(in the rows, 128 means zero)
The same turns and mirrors carry the whole set onto itself and the rows of a family onto each other. Which other rows belong to the same family as each row named below? List them in the order they appear above.
These 32 rows form 4 families of 8 rows each.
j_96: [137  84 113 155 120 113 118 148 133 157 129 159]
j_929: [130 103 170 108 152 125 127 122 142 124 134 138]
j_277: [148  65 154 126 129 135 111 148 119 137 150 149]
j_247: [109 106 130 111 120 138 106 155 144 130 134 146]
j_725: [145 108 144 120 134  98  95 155 114 146 120 130]
j_458: [112 127 130 135 143  96 119 124 147 135 120 152]
j_741: [156  90 150 147 151  91 127 118 121 139 132 153]
j_42: [128 109 168 105 150 116 114 123 134 116 142 140]
j_940: [157  98 152 155 149  92 130 129 129 144 131 157]
j_668: [119  86 138 140 137 134 135 118 149 126 146 170]
j_122: [120  81 141 135 132 123 134 117 154 136 145 179]
j_616: [134  91 110 153 122 105 108 149 125 149 134 163]
j_811: [152  97 150 144 152  89 138 126 127 138 139 156]
j_867: [132  85 116 151 126 110 106 140 125 148 115 166]
j_564: [111  95 133 115 118 144  95 146 141 134 131 145]
j_220: [162  98 149 148 157 101 137 127 130 139 125 149]
j_413: [115 129 132 122 138  99 123 124 147 151 122 156]
j_189: [144 112 142 125 139 109  99 155 113 136 124 121]
j_155: [151  69 162 135 129 132 114 151 120 129 140 154]
j_527: [118  82 136 134 142 123 137 118 158 139 145 167]
j_771: [131  86 110 144 123 112 104 150 133 153 125 168]
j_635: [148 110 143 124 131 105  96 155 106 134 122 135]
j_407: [108  96 131 104 121 139 104 143 137 131 138 143]
j_715: [114 125 118 125 142 100 120 118 147 142 129 146]
j_550: [121  79 135 134 144 130 130 113 149 143 148 167]
j_40: [150  65 148 135 135 131 107 150 116 121 147 146]
j_496: [104  95 131 113 115 132  96 145 136 133 141 153]
j_554: [133 107 170 114 150 120 128 125 132 120 144 132]
j_773: [151  63 152 136 128 132 113 140 127 126 145 151]
j_837: [134 112 164 107 146 123 129 133 141 121 154 134]
j_246: [112 131 130 124 144  97 121 133 140 147 125 150]
j_784: [141 115 146 122 126 101 103 161 117 130 119 132]

Which other rows belong to the same family as j_247? j_929, j_277, j_458, j_741, j_122, j_616, j_189
Which other rows belong to the same family as j_715? j_96, j_725, j_42, j_668, j_811, j_564, j_155
Which other rows belong to the same family as j_940? j_527, j_771, j_635, j_407, j_554, j_773, j_246

The same turns and mirrors carry the whole set onto itself and the rows of a family onto each other. Which other rows belong to the same family as each row named below? List them in the order they appear above.
These 32 rows form 4 families of 8 rows each.
j_708: [139 134 115 125 131 130 118 140 147  92 143 110 147 146 121 134]
j_44: [132 107 143 119 134 140 116 127 138 121 126 131 124 114 155 127]
j_513: [105 117 109 107  94  97 137 134 114 147 125 133 118 114 139 135]
j_276: [118 140  99 116 118 100 141 178 126 121 144 134 146 142 118 139]
j_174: [142 117 120  92 107 110 117 142 138 130 120 116 108 136 101 143]
j_906: [108 101 117 108 119 100 138 133 107 152 131 134 128 104 132 135]
j_935: [138 147 130 121 125 124 115 158 153  88 142 120 136 140 125 133]
j_796: [113 140 103 109 109  83 136 163 122 119 147 124 140 133 102 143]
j_30: [147 129 134 132 119  89 158 152 131 118 128 123 115 121 141 124]
j_995: [ 88 126 125  99 127 124 106 142 130 122 125 143 154 118 115 148]
j_132: [147 137 127 117 118  93 150 149 129 116 130 125 116 138 158 129]
j_385: [127 107 148 112 126 124 112 112 134 120 129 120 118 104 138 130]
j_839: [ 87 124 138 133 130 105 137 154 127 107 150 124 133 117 156 129]
j_110: [107 112 131 102 113  94 135 149 114 148 130 147 118 100 137 136]
j_161: [ 97 110 120 110 126 129 102 141 133 124 143 130 148 106  99 141]
j_275: [157 120 121 129 117  99 148 147 132 119 148 112 110 129 142 122]
j_315: [ 92 118 121 107 122 129 103 135 121 136 135 124 150 112 106 135]
j_649: [114 113 127 120 108  96 141 145 106 147 133 143 110 106 133 136]
j_938: [ 99 118 112  95 124 135  95 139 130 122 145 131 149 124 116 145]
j_381: [104 130 125 135 136 114 137 147 124 111 153 139 156 109 156 128]
j_783: [117 136 106 119 114  78 128 158 129 121 137 141 152 139 107 133]
j_936: [107 137 102 121 120  80 128 168 121 110 132 133 146 135 114 131]
j_700: [139 129 137 121 149 127 116 156 147  93 148 122 145 130 118 134]
j_143: [157 123 107  95 113 118 116 137 135 132 123 131 132 128 101 141]
j_601: [ 94 132 122 142 134  98 123 145 130 111 144 125 151 114 154 137]
j_675: [153 128 125 122 122  95 149 155 140 104 138 130 113 134 152 135]
j_252: [139 130 107  92 114 113 126 145 139 134 126 122 108 133  96 141]
j_440: [151 115 124  86 111 125 131 143 132 129 129 129 114 131 102 132]
j_720: [131 134 119 108 135 127 113 145 156  94 140 112 154 140 124 133]
j_494: [105 117 138 136 130 111 128 145 123 107 147 132 157 111 160 129]
j_157: [138 110 144 106 123 144 126 121 140 131 140 122 119 110 144 140]
j_853: [128 110 140 109 130 146 124 132 133 120 137 113 112 106 150 136]

Which other rows belong to the same family as j_936? j_315, j_649, j_675, j_252, j_720, j_494, j_157
Which other rows belong to the same family as j_783? j_708, j_174, j_132, j_110, j_161, j_381, j_853
Which other rows belong to the same family as j_143? j_513, j_276, j_995, j_385, j_839, j_275, j_700

The same turns and mirrors carry the whole set onto itself and the rows of a family onto each other. Which other rows belong to the same family as each row named below? List them in the order they appear above.
These 16 rows form 4 families of 4 rows each.
j_516: [139 118 122 119 158 156 103 113 105 150 146 105 149 145 126 113 117 118
 137 118 120 133 145 131 112 110 118 129]
j_567: [127 121 126 148  99 126 150 141 117 141  87 121 127 100 143 125 127 134
 124 113 112 131 141 104 114 141 114 127]
j_105: [119 123 134 118 144 150 141 125 127 129 123 150 148 117 112 145 128 138
 108 153 130 142 129 140 130 108 146  93]
j_493: [138 118 132 114 143 159 113 116 108 156 130 117 135 160 124 107 125 131
 153 104 136 122 132 134 111 117 135 135]
j_233: [123 116 138 142  99 137 153 147 110 155 102 103 123 112 128 129 146 121
 134 110 104 147 137 114 107 127 119 140]
j_403: [136 152 132 112 120 135 131 136 142 119 143 131 131 107 154 131 121 122
 138 149 137 125 112 129 129 151 143 108]
j_779: [125 120 123 135 142 137 141 122 123 134 123 148 145 131  94 134 134 133
 101 145 132 130 128 134 130 111 161  98]
j_623: [138 152 123 139 111 134 130 140 148 118 125 132 139 115 146 125 128 132
 137 145 110 144 108 148 108 168 129 125]
j_51: [140 129 140 106 150 165 111 114 122 157 141 120 145 151 125 103 129 134
 137 107 117 126 140 135 122 109 129 143]
j_202: [135 139 117 134 140 152 141 121 121 134 132 139 154 127 117 130 134 127
  94 149 128 142 132 149 128 114 136  82]
j_451: [130 100 125 148 115 135 131 143 125 145 107 110 138 115 127 127 131 131
 139 114  91 158 152 114 112 138 106 146]
j_858: [137 135 137 119 139 150 102 123 112 147 122 108 141 150 122  93 113 135
 143 102 112 115 144 112 114 127 124 142]
j_72: [134 159 134 131 122 113 132 142 142 120 137 114 128 112 135 127 128 120
 137 143 122 137 100 135 112 154 153 131]
j_269: [141 155 136 139 120 112 130 141 130 110 125 122 128 111 154 134 115 128
 142 144 129 140 118 140 114 159 140 123]
j_591: [135 122 137 158 105 130 141 136 104 150 104 114 132 117 131 123 140 122
 123 107  93 137 155 117 114 130 112 150]
j_15: [122 124 138 116 135 159 130 128 117 138 135 138 151 126  95 127 134 128
 102 143 115 127 146 117 142 107 147  96]

Which other rows belong to the same family as j_591? j_105, j_51, j_269
Which other rows belong to the same family as j_451? j_516, j_623, j_202
Which other rows belong to the same family as j_567? j_403, j_858, j_15

The same turns and mirrors carry the whole set onto itself and the rows of a family onto each other. Which other rows belong to the same family as each row named below? List them in the order they appear above.
These 20 rows form 5 families of 4 rows each.
j_123: [123 156 127 124 106 127 127 128 152 117 122 110 118]
j_259: [126 148 122 127  98 132 142 128 151 112 129 113 123]
j_32: [ 98 109 137 131 148 131 142 124 111 134 127  95 146]
j_705: [126 111 105 123 116 125 135 114 143 142  91 130 138]
j_592: [ 93 108 131 124 158 122 139 127 132 137 121 102 144]
j_248: [ 95 102 125 128 148 136 153 128 115 136 143 120 142]
j_267: [ 96  96 134 128 146 134 140 125 107 132 122 112 147]
j_761: [124 151 108 127  97 118 141 128 142 115 134 124 126]
j_813: [118 143 117 119 102 117 127 133 138 116 145 127 109]
j_672: [137 123 146 142 142 114 126 132 120 136 153 141 121]
j_800: [122 114 118 124 123 119 123 109 146 148  92 128 128]
j_571: [144 137 144 144 122 125 146 137 114 125 142 148 128]
j_755: [111 110 113 121 123 135 121 115 134 135  86 121 138]
j_484: [131 109 119 123 129 144 125 106 136 147  98 111 146]
j_317: [137 158 114 120 108 120 133 132 144 119 135 120 127]
j_229: [102 102 131 130 145 144 158 131 115 135 135 104 139]
j_320: [138 126 139 131 136 120 138 140 119 131 156 153 130]
j_398: [124 115 126 119 130 134 115 117 142 142  86 117 135]
j_930: [143 125 156 139 140 119 128 134 112 132 150 127 128]
j_756: [139 141 143 128 139 116 136 137 118 131 159 139 133]

Which other rows belong to the same family as j_32? j_761, j_320, j_398
Which other rows belong to the same family as j_229? j_259, j_672, j_800
Which other rows belong to the same family as j_755? j_267, j_317, j_756

